In the data rows, the value 128 means zero.
What is the hidden score of each row? Scores go from 0 to 40, and 20 is about the middle. The score is a weighted sum of the row's numbers plus the product of two more (or one squared), each taken from its middle value.
tensor([113, 206, 187, 152,  86, 133,  85,  92,  93, 128, 114, 119, 101,  79, 106,  95,  70, 172]) >> 13
tensor([ 62, 116, 146, 109,  87,  97, 172, 105, 100, 110,  96, 107, 150, 118, 120, 195, 165, 151]) >> 30
tensor([161, 111, 143, 156, 129, 161, 170, 132, 110, 193, 249, 188, 117, 169,  61,  99, 207, 153]) >> 31
tensor([189, 182, 174,  94, 183,  93,  95, 174, 163, 136, 104, 133,  94, 217, 185,  91, 132, 172]) >> 16
tensor([ 78, 114, 141, 118, 209, 117, 185, 156, 228, 175, 129, 170,  89, 184, 174, 108, 156, 143]) >> 19
tensor([128, 214, 182, 111, 103,  84,  84, 122,  99, 156,  84,  46, 103,  96, 153,  97,  82, 171]) >> 29
tensor([ 82, 122, 128, 105, 102, 126, 180,  94, 100, 116, 117, 122, 209,  81, 103, 180, 115, 135]) >> 21
tensor([152, 111,  75, 109, 199, 134,  95, 175,  99, 112, 124, 141,  91, 163, 165, 103, 172,  59]) >> 19
tensor([ 77, 119, 149, 115,  87, 118, 159,  80,  94, 107, 115, 129, 156, 100, 107, 158, 176, 153]) >> 18
tensor([ 88, 163, 156, 103,  90,  77, 124, 123, 113, 129,  82,  57, 122, 100, 156, 148, 182, 164]) >> 39
tensor([153, 111, 134, 148, 114, 150, 195, 102, 107, 183, 221, 196, 147, 151,  66, 101, 184, 146]) >> 19
tensor([131, 105,  69,  96, 206, 122,  89, 170, 103, 122, 129, 133,  91, 159, 173, 103, 166,  63]) >> 20
tensor([163, 114, 143, 105, 173,  91, 175, 136, 195, 101, 102, 118,  98, 194, 177, 128, 172, 151]) >> 22
tensor([130, 212, 190, 131, 100, 113,  83, 125,  89, 170,  96,  55, 101,  83, 139,  89,  29, 178]) >> 21
tensor([199, 190, 189, 226, 114, 200,  90, 103, 149, 221, 184, 154,  94, 126,  74,  93,  87, 171]) >> 15
tensor([ 71, 110, 139, 109,  93, 112, 182,  93, 100, 113, 111, 123, 177,  93, 117, 192, 146, 148]) >> 19
tensor([186,  88,  79, 101, 163, 115,  92, 195,  99,  70, 110, 121,  93, 157, 157, 105, 126,  74]) >> 30
tensor([133, 120, 116, 110, 192,  97, 201, 153, 207, 110, 111, 142, 106, 186, 179, 125, 129, 131]) >> 19
tensor([157,  91,  84, 100, 188,  94, 108, 179, 149,  77, 109, 136, 100, 149, 183, 110, 111,  88]) >> 13
tensor([118, 128, 146, 139,  91, 128, 158,  60,  96, 158, 156, 160, 150, 105,  84, 111, 198, 159]) >> 21
tensor([173,  88, 101, 187, 134, 217, 102, 146, 176, 159, 228, 188, 111, 170,  71, 110, 145,  97]) >> 19
tensor([199, 181, 181, 210, 119, 193,  93, 116, 134, 221, 235, 160, 100, 146,  65,  91, 125, 169]) >> 20
tensor([118, 209, 178, 153,  86, 141,  86, 100,  94, 133, 109, 108, 101,  77, 106,  93,  47, 172]) >> 16
tensor([179, 103, 105, 199, 136, 234, 106, 147, 206, 167, 203, 176, 101, 157,  76, 120, 156,  97]) >> 23
tensor([ 93,  88,  96, 121, 103, 142, 108,  99, 100,  97, 120, 105, 188,  66, 106, 144,  97, 105]) >> 18
tensor([ 66, 113, 135, 101, 100,  91, 195, 124, 117, 125,  91,  94, 156, 115, 140, 226, 149, 146]) >> 33
tensor([153, 181, 168, 173,  93, 161, 100,  72, 101, 196, 186, 163, 111, 125,  73,  83, 176, 163]) >> 19
tensor([138,  91,  90, 173, 110, 198,  97,  78, 150, 126, 142, 162, 136,  85,  89, 111, 130,  85]) >> 9
tensor([140,  75,  73, 103, 125, 108,  90, 181,  94,  72,  97,  94, 121, 131, 150, 123, 101,  71]) >> 24
tensor([109, 110, 130, 132,  98, 133, 195,  73,  95, 157, 165, 173, 190, 107,  81, 123, 153, 141]) >> 17
tensor([ 97, 109, 140, 113, 206, 115, 189, 153, 226, 156, 123, 164,  95, 189, 175, 114, 163, 142]) >> 18
tensor([164,  86,  82,  92, 176,  95, 113, 183, 140,  69, 105, 130,  99, 139, 180, 111, 109,  88]) >> 14
tensor([116,  93,  74, 140, 107, 159,  91, 132, 110,  93, 108,  74, 126,  75, 123, 109, 124,  64]) >> 19
tensor([187, 177, 171, 196, 128, 188, 103, 132, 133, 217, 255, 166,  98, 154,  62,  95, 159, 167]) >> 31
tensor([111, 109, 133, 134, 100, 134, 196,  69,  93, 164, 166, 168, 184, 109,  77, 117, 162, 144]) >> 17
tensor([138, 119, 103, 100, 139,  88, 193, 173, 161,  61,  96, 104, 120, 147, 169, 178, 111, 117]) >> 24
tensor([ 87, 133, 156, 129,  87, 119, 139,  66,  89, 123, 127, 135, 140,  97,  98, 129, 188, 158]) >> 20
tensor([136, 123, 102, 101, 141,  82, 190, 177, 155,  63,  94, 103, 125, 142, 170, 182,  98, 116]) >> 26
tensor([ 90, 200, 179, 133,  77, 109,  88, 103,  90, 135, 103,  85, 109,  74, 128, 102,  93, 163]) >> 21
tensor([170, 128, 154, 162, 124, 163, 140, 124, 110, 201, 244, 183, 111, 155,  63,  97, 218, 160]) >> 31
tensor([179, 151, 163, 178, 123, 168, 115, 118, 118, 207, 237, 176, 102, 153,  63,  89, 203, 165]) >> 31
tensor([117,  93,  89, 151, 105, 179,  98,  87, 131,  97, 128, 123, 141,  65,  96, 118, 122,  84]) >> 13
tensor([ 68, 113, 129,  99,  97, 103, 199, 122, 111, 120, 106, 124, 177, 107, 132, 224, 122, 138]) >> 25
tensor([153, 113, 136, 148, 108, 151, 193, 102, 104, 193, 213, 199, 147, 149,  68,  96, 188, 143]) >> 18
tensor([ 78, 115, 120, 108, 104, 119, 171, 104, 102, 112, 116, 110, 207,  81, 110, 198, 101, 130]) >> 24
tensor([161, 110, 137, 102, 163,  92, 189, 147, 196,  94, 101, 114, 102, 174, 188, 135, 164, 149]) >> 21
tensor([123, 202, 186, 158,  86, 141,  83, 109,  92, 138, 113, 110,  96,  70, 112,  92,  30, 173]) >> 9
tensor([159, 111, 132, 105, 165,  89, 202, 154, 194,  89, 102, 114, 102, 179, 175, 141, 155, 138]) >> 24
tensor([160, 112, 129, 151, 119, 156, 197, 106, 104, 185, 223, 201, 147, 156,  66, 105, 179, 141]) >> 17
tensor([177, 106, 100, 200, 129, 233, 104, 127, 203, 164, 181, 180, 101, 138,  79, 118, 153,  92]) >> 18
tensor([ 91, 110, 116, 116, 101, 131, 139,  93,  99, 112, 127, 129, 217,  75,  95, 165,  97, 122]) >> 22
tensor([157,  95,  84,  97, 183,  96, 111, 175, 150,  74, 104, 134,  99, 148, 180, 105, 111,  89]) >> 14
tensor([148, 109, 141, 147, 107, 148, 190,  91, 102, 186, 210, 194, 158, 143,  70, 103, 186, 149]) >> 16
tensor([137, 180, 170, 171,  87, 146, 106,  58,  94, 176, 161, 150, 108, 113,  81,  82, 163, 171]) >> 17
tensor([ 72,  82,  88, 102, 223, 108,  99, 158, 149, 142, 132, 159, 100, 153, 182, 105, 137,  86]) >> 9
tensor([180, 165, 168, 182, 110, 170, 108,  98, 112, 204, 219, 175, 104, 145,  68,  88, 191, 165]) >> 21
tensor([138, 192, 188,  98, 209, 102,  97, 169, 154, 197, 125, 187,  93, 226, 180,  99,  81, 177]) >> 9
tensor([ 66, 128, 146, 103,  84,  85, 156, 114, 104, 120,  93,  85, 144,  93, 131, 193, 174, 156]) >> 37
tensor([163,  88,  93, 189, 117, 211,  96, 103, 168, 159, 175, 190, 127, 126,  76, 107, 144,  86]) >> 16
tensor([188, 102,  71, 117, 144, 139,  91, 199,  98,  75, 108, 100,  96, 151, 148, 104, 137,  64]) >> 31
tensor([ 73, 124, 119, 103, 101, 115, 178, 121, 108, 114, 108, 111, 197,  91, 119, 224,  95, 131]) >> 28
tensor([ 86,  95,  93, 106, 217,  97, 109, 162, 178, 126, 128, 155,  93, 173, 184,  99, 120, 102]) >> 16
tensor([171,  81,  84,  98, 157, 103, 100, 193, 111,  60, 103, 124, 105, 153, 166, 121,  96,  84]) >> 17
tensor([ 77,  98,  99, 115, 102, 118, 118, 118,  97, 100, 113,  91, 189,  76, 119, 174,  88, 100]) >> 27
tensor([132, 118, 118, 108, 194, 102, 198, 159, 208, 110, 112, 143,  96, 188, 181, 115, 129, 131]) >> 15
tensor([ 76, 108, 102, 104, 102, 113, 136, 122,  97, 106,  98,  89, 194,  87, 122, 200,  92, 111]) >> 31
tensor([126, 122, 112, 106, 204,  98, 175, 155, 207, 111, 112, 147,  97, 182, 184, 112, 120, 114]) >> 19
tensor([ 66, 138, 152, 101,  86,  84, 149, 123, 106, 126,  86,  73, 138,  97, 146, 183, 181, 157]) >> 36
tensor([178,  83,  83, 104, 165, 116,  89, 194, 106,  72, 108, 121,  99, 160, 161, 106, 119,  70]) >> 21
tensor([116, 167, 166, 104, 209, 103, 105, 167, 199, 179, 121, 176,  93, 206, 182,  94, 160, 164]) >> 19
tensor([226, 201, 194, 109, 157,  99,  87, 174, 105, 146, 101,  94,  98, 192, 165,  84,  57, 172]) >> 22
tensor([101,  85,  99, 141, 106, 161, 106,  81, 114, 112, 134, 145, 184,  75,  94, 129, 109,  99]) >> 13
tensor([ 79, 128, 149, 124,  87, 119, 146,  67,  91, 117, 125, 131, 146,  99,  97, 136, 178, 158]) >> 20
tensor([204, 190, 179, 105, 162,  93,  88, 174, 132, 132,  99, 111,  91, 218, 178,  87,  95, 168]) >> 14
tensor([145,  89,  97, 165, 111, 183, 108,  85, 127, 152, 181, 196, 169, 126,  73, 106, 130,  95]) >> 15
tensor([163,  88,  75,  99, 190, 112,  91, 183, 111,  95, 119, 133,  93, 159, 170, 101, 147,  67]) >> 20
tensor([167,  78,  76, 110, 134, 124,  92, 189,  94,  70, 104, 101, 103, 141, 156, 110, 119,  65]) >> 16
tensor([170, 199, 180, 100, 131,  80,  86, 157, 135, 110,  86,  73,  97, 168, 171,  96, 123, 169]) >> 27
tensor([151, 116, 104, 159, 115, 168, 138,  95, 117, 163, 208, 207, 174, 149,  70,  99, 137, 112]) >> 17
tensor([123,  96,  88, 160, 107, 191,  98,  93, 142,  96, 124, 110, 122,  64, 103, 116, 129,  79]) >> 10
tensor([ 66, 110, 141,  98, 102,  89, 190, 129, 117, 123,  90,  82, 152, 111, 142, 217, 166, 151]) >> 33
tensor([142, 115, 139, 101, 184, 103, 193, 143, 214, 134, 106, 146,  95, 197, 181, 116, 167, 146]) >> 20
tensor([169, 127, 155,  99, 151,  86, 150, 132, 174,  94,  95,  92, 101, 179, 177, 129, 187, 159]) >> 25
tensor([129, 202, 184, 171,  85, 146,  82,  82,  98, 144, 120, 144, 103,  99,  96,  91,  67, 180]) >> 9
tensor([124,  85,  98, 150, 108, 167, 103,  78, 122, 126, 152, 172, 185,  90,  87, 118, 116,  99]) >> 14
tensor([ 90, 110, 113, 114, 105, 132, 134,  96, 100, 108, 118, 115, 213,  71, 101, 168,  97, 114]) >> 23
tensor([ 87, 119,  94,  94, 110,  93, 155, 158, 114,  89,  97, 116, 163, 125, 156, 215,  85, 105]) >> 27
tensor([ 79, 145, 150,  97,  92,  80, 146, 128, 116, 126,  83,  59, 124, 102, 157, 170, 188, 157]) >> 37
tensor([ 85,  87,  87, 109, 101, 112, 108, 146,  95,  99, 100,  81, 179,  93, 132, 174,  83,  86]) >> 30
tensor([126, 116, 108, 137, 105, 150, 155,  75, 102, 157, 177, 190, 201, 116,  78, 112, 125, 117]) >> 17
tensor([103, 111, 114, 123,  99, 145, 137,  77,  99, 124, 140, 151, 215,  86,  90, 140, 106, 120]) >> 15
tensor([159,  75,  78,  98, 139, 102,  95, 191, 101,  62, 104, 114, 114, 148, 160, 130,  99,  80]) >> 20
tensor([196, 205, 183, 103, 132,  88,  90, 159, 124, 129,  95,  69,  98, 179, 172,  87,  78, 173]) >> 19
tensor([180, 166, 191, 182, 115, 167, 110, 113, 121, 207, 226, 171, 100, 151,  63,  92, 197, 164]) >> 27
tensor([175, 109,  99, 202, 126, 236, 103, 122, 209, 164, 169, 174,  99, 125,  85, 120, 150,  91]) >> 16
tensor([166, 199, 193, 215,  94, 186,  85,  93, 130, 187, 143, 153,  97, 106,  87,  88,  69, 169]) >> 6
tensor([219, 201, 192, 101, 154,  98,  85, 179, 122, 137, 100,  93,  95, 193, 165,  90,  46, 172]) >> 26
tensor([124, 210, 173, 107, 107,  86,  78, 111, 105, 149,  86,  45, 106, 106, 156, 104, 107, 170]) >> 29
tensor([129, 112, 142, 140,  96, 138, 178,  66,  92, 172, 175, 178, 156, 118,  75, 111, 192, 149]) >> 17
tensor([194, 214, 206, 135, 111, 113,  80, 155,  89, 170,  93,  46,  99, 131, 152,  82,  50, 179]) >> 19
tensor([157, 111, 144, 103, 139,  85, 184, 150, 179,  87,  90,  91, 109, 170, 174, 150, 177, 150]) >> 30
tensor([ 75, 112, 108, 100,  96, 110, 149, 125,  98, 111, 105,  99, 198,  87, 119, 212,  95, 116]) >> 32
tensor([ 94, 110, 113, 119, 104, 130, 140,  91, 101, 113, 129, 135, 216,  78,  96, 153, 101, 119]) >> 21
tensor([141, 125, 108, 112, 188,  94, 175, 158, 197,  93, 107, 141, 102, 180, 184, 118, 116, 122]) >> 19
tensor([143, 120, 117, 147, 112, 151, 184,  90, 100, 174, 204, 201, 175, 143,  69, 104, 156, 130]) >> 16
tensor([ 71, 112, 133, 107,  98, 121, 184,  93,  99, 113, 121, 124, 195,  83, 104, 183, 124, 146]) >> 20
tensor([ 88, 109, 132,  92, 105,  96, 201, 140, 141, 104,  86,  73, 135, 112, 156, 210, 163, 153]) >> 28
tensor([202, 179, 182, 219, 132, 209,  94, 142, 152, 221, 248, 150,  94, 144,  64, 101, 108, 168]) >> 28
tensor([ 56, 117, 120, 112, 221, 114, 157, 148, 215, 166, 134, 172,  91, 169, 176, 110, 132, 123]) >> 17
tensor([100, 161, 161, 142,  85, 125, 114,  62,  93, 133, 138, 133, 134, 104,  86, 110, 180, 154]) >> 26
tensor([135, 187, 173, 170,  85, 149,  95,  64,  92, 174, 159, 143, 110, 109,  83,  87, 166, 169]) >> 18
tensor([101, 178, 168, 101,  96,  81, 105, 115, 114, 128,  88,  51, 108, 106, 161, 128, 170, 168]) >> 33
tensor([ 79, 105,  90, 111, 106,  96, 142, 152, 107,  98,  93,  97, 174, 112, 144, 206,  84, 101]) >> 33
tensor([139,  99,  92, 172, 109, 203, 100,  84, 159, 118, 143, 152, 128,  81,  91, 112, 136,  81]) >> 10
tensor([ 52, 103, 109, 111, 226, 113, 129, 151, 202, 164, 135, 168,  92, 165, 178, 105, 130, 116]) >> 15
tensor([ 98, 146, 163, 109, 217, 114, 118, 162, 210, 193, 128, 176,  91, 202, 176, 102, 180, 161]) >> 20
tensor([ 81, 122, 150, 124,  88, 120, 153,  73,  91, 121, 123, 136, 161,  89,  98, 140, 178, 157]) >> 19
tensor([158, 108, 101, 167, 124, 176, 131, 112, 120, 163, 227, 208, 155, 165,  69, 100, 142, 113]) >> 15
tensor([169,  83,  77,  98, 181, 105,  94, 186, 115,  79, 111, 130, 100, 154, 169, 101, 121,  77]) >> 19
tensor([ 96, 176, 173, 101, 222, 112,  98, 158, 191, 203, 130, 192,  89, 205, 176,  96, 125, 168]) >> 15
tensor([165,  76,  82,  97, 150, 107,  94, 193, 113,  61,  98, 119,  96, 151, 162, 118, 104,  81]) >> 22
tensor([ 69, 110, 142, 107,  89, 112, 178,  88,  97, 109, 119, 125, 170,  93, 104, 174, 154, 148]) >> 22
tensor([115,  88,  90, 103, 208,  98, 111, 164, 162, 110, 104, 152,  96, 163, 184,  96, 118,  88]) >> 12
tensor([133,  73,  77,  97, 206,  97,  99, 174, 136, 103, 113, 146, 100, 148, 177,  96, 125,  81]) >> 16
tensor([134, 123, 152, 106, 196, 107, 150, 162, 211, 149, 111, 153,  93, 203, 180, 108, 195, 149]) >> 21
tensor([ 61, 115, 141, 103,  93,  87, 182, 122, 116, 124,  94,  88, 148, 108, 137, 211, 167, 151]) >> 36
tensor([122, 172, 174,  99, 214, 103, 100, 176, 192, 187, 121, 178,  94, 215, 183,  92, 140, 166]) >> 17
tensor([ 67, 114, 135, 107,  94, 107, 188, 102, 103, 112, 118, 131, 173, 102, 113, 206, 143, 146]) >> 25
tensor([180,  83,  81,  95, 165, 106,  93, 193, 109,  73, 107, 131,  92, 158, 163, 105, 117,  77]) >> 24
tensor([166, 192, 184,  99, 199, 100,  90, 171, 159, 178, 117, 165,  90, 227, 185,  91,  80, 168]) >> 9
tensor([183, 187, 173, 192, 107, 173,  93,  89, 116, 209, 210, 166,  98, 131,  68,  85, 155, 171]) >> 21
tensor([ 92,  99, 104, 118, 104, 140, 114,  96, 102, 101, 120, 112, 199,  64, 101, 154,  94, 107]) >> 21
tensor([159,  78,  77, 106, 131, 115,  90, 191,  95,  69, 104,  94, 111, 141, 153, 115, 116,  68]) >> 22
tensor([139, 104, 137, 109, 190, 101, 196, 145, 218, 131, 117, 146,  94, 193, 177, 120, 165, 141]) >> 23
tensor([153, 116, 129, 159, 131, 168, 188, 139, 113, 183, 255, 192, 128, 177,  62, 101, 175, 138]) >> 23
tensor([141, 128, 151, 108, 195, 101, 143, 170, 214, 149, 114, 154,  90, 207, 179, 105, 190, 160]) >> 24
tensor([101, 182, 182, 100, 229, 104,  95, 158, 172, 216, 131, 196,  92, 199, 178, 100,  81, 172]) >> 13
tensor([163, 115, 144, 105, 176,  99, 169, 134, 202, 114, 106, 128,  98, 198, 176, 114, 178, 153]) >> 21
tensor([153, 201, 192, 193,  90, 169,  84,  83, 109, 177, 142, 157,  97, 108,  87,  86,  60, 181]) >> 6
tensor([160, 211, 180, 105, 118,  80,  84, 139, 111, 131,  86,  49, 100, 144, 165,  97,  92, 172]) >> 27
tensor([155, 103, 106, 167, 130, 186, 127, 136, 133, 169, 255, 198, 135, 178,  62, 101, 148, 112]) >> 21
tensor([181, 195, 175,  97, 145,  74,  93, 153, 133, 114,  91,  74,  99, 176, 174, 103, 141, 168]) >> 28
tensor([111, 120, 115, 132, 102, 141, 172,  74,  98, 153, 168, 179, 203, 108,  80, 124, 130, 125]) >> 18
tensor([ 92,  95,  81,  99, 224, 113,  95, 158, 114, 139, 136, 146,  91, 136, 177, 103, 163,  69]) >> 14
tensor([121,  88,  72, 132, 110, 157,  83, 150, 100,  92, 104,  70, 124,  85, 129, 114, 124,  58]) >> 21
tensor([123, 195, 173,  99, 109,  79,  98, 111, 113, 130,  90,  47, 101, 129, 169, 109, 142, 165]) >> 29
tensor([ 87,  86,  94, 114, 102, 134, 105, 107, 102,  94, 112,  94, 178,  70, 112, 155,  93,  97]) >> 23
tensor([ 62, 119, 144, 102,  89,  91, 164, 116, 104, 117,  91,  94, 148, 102, 133, 199, 173, 154]) >> 32
